In the data rows, the value 50 means zero.
Some points, one per row:
[44 52 56 51 27 65 48 56 46 48 48]
[51 81 33 40 71 45 40 39 53 62 40]
[29 66 48 33 58 43 24 33  2 99 96]
[53 56 59 53 40 65 51 44 42 57 54]
[48 46 61 55 42 51 51 52 46 55 52]
[46 47 44 49 44 44 41 62 48 48 52]
[37 46 46 39 47 62 41 66 48 49 56]
[63 39 49 53 32 49 24 31 31 32 85]
[39 64 37 50 58 50 46 56 43 47 41]
[55 47 58 64 42 51 59 63 48 60 36]
[59 29 61 39 51 45 49 58 43 58 51]
[55 45 52 52 56 53 52 38 53 62 45]
[41 40 61 56 34 56 58 42 39 57 53]
[43 49 39 59 50 48 44 46 44 59 46]
[48 50 45 47 54 40 50 51 45 54 48]
[40 54 47 46 51 65 39 59 59 42 68]
[42 60 48 50 54 37 55 56 40 41 18]
[42 65 48 43 49 44 47 54 55 40 69]
[53 52 52 51 57 52 52 49 58 45 48]
[58 35 67 53 59 40 28 60 34 54 43]
[44 44 54 48 50 44 53 51 49 49 57]
Here are 12 more points, each followed by its number:
[73 29 75 52 38 36 20 68 45 56 63] 0
[47 55 48 52 52 50 54 48 47 49 38] 1
[51 49 40 46 57 58 38 63 50 24 34] 2
[36 77 43 46 43 53 49 76 71 60 47] 3
[82 83 92 66 59 45 98 50 71 65 50] 4
[50 57 42 45 67 54 44 63 55 19 26] 5
[50 48 57 54 36 61 35 50 42 41 54] 6
[54 56 42 47 59 41 58 55 57 42 59] 7
[51 52 54 45 44 54 49 49 53 53 54] 8
[62 67 66 51 53 38 69 38 54 66 67] 9
[58 49 57 47 61 57 46 47 69 41 55] 10
[80 36 44 52 58 38 45 39 77 36 69] 11
Which of these numbered points is nearest to each point below by angle, seen from the average point of the first points? Its number follows each.
[39 40 61 68 33 59 52 50 51 42 57] > 6
[50 36 63 44 52 47 47 59 46 54 49] > 0
[49 56 53 47 42 54 51 54 49 49 54] > 8
[47 42 43 57 40 63 39 25 42 29 63] > 6
[60 62 43 32 53 47 66 55 51 47 51] > 7
[45 44 36 40 51 51 31 40 46 38 53] > 2
[51 44 46 45 51 54 47 55 49 42 50] > 2
[55 44 54 36 64 41 66 56 47 45 49] > 7
[46 24 65 55 34 46 56 63 41 64 45] > 0
[38 47 48 48 39 63 61 50 60 44 55] > 8
[52 46 57 51 59 53 50 43 56 48 47] > 10
[50 39 62 62 42 48 46 54 45 52 57] > 0
[52 52 50 46 55 50 46 53 51 38 51] > 5
[63 18 42 43 42 50 46 34 59 45 73] > 11
[51 50 44 50 52 44 47 56 51 47 51] > 7
[39 65 49 30 39 41 39 32 34 72 78] > 9
[37 54 46 51 43 43 48 61 52 49 55] > 3
[62 62 26 42 65 43 54 49 34 34 32] > 5
[68 77 36 32 60 58 39 69 71 18 45] > 5
[53 44 36 37 58 47 44 52 40 47 48] > 2
[33 30 68 69 21 74 63 45 44 41 52] > 6
[50 60 64 53 39 50 54 38 49 57 61] > 9
[60 50 51 48 56 52 51 49 57 45 47] > 10
[49 53 45 44 49 62 54 41 59 49 56] > 8
[54 52 47 35 55 47 52 54 58 41 60] > 7
[45 37 49 68 36 63 49 52 54 49 46] > 6
[49 66 40 43 57 46 49 48 54 45 50] > 7
[26 78 25 33 31 56 49 47 48 47 48] > 3
[41 53 44 41 53 48 45 66 61 46 52] > 3
[53 55 60 57 54 48 54 52 51 56 46] > 4
[45 36 52 43 53 45 36 59 33 45 59] > 0
[31 27 47 75 54 41 51 67 44 35 47] > 2
[52 54 50 48 51 49 54 69 55 49 38] > 5
[62 78 49 52 44 34 47 61 64 50 43] > 3
[57 44 61 46 56 53 44 27 52 64 62] > 9
[37 54 42 51 48 54 46 57 39 42 41] > 2
[46 61 45 53 49 46 56 47 48 44 40] > 1
[42 55 35 29 58 56 41 45 43 55 38] > 5
[40 43 51 43 22 47 41 60 36 47 51] > 6
[55 56 46 42 48 51 39 54 55 39 51] > 2
[46 60 55 59 43 62 58 51 60 45 56] > 8
[48 56 42 28 52 47 49 59 49 59 42] > 3
[58 44 67 55 44 47 36 36 39 66 63] > 0
[55 28 47 57 52 53 43 39 69 48 71] > 11
[52 38 46 26 57 60 39 43 72 38 64] > 10
[66 54 32 46 44 41 36 37 45 39 58] > 11
[56 44 57 63 52 46 59 42 67 41 75] > 11
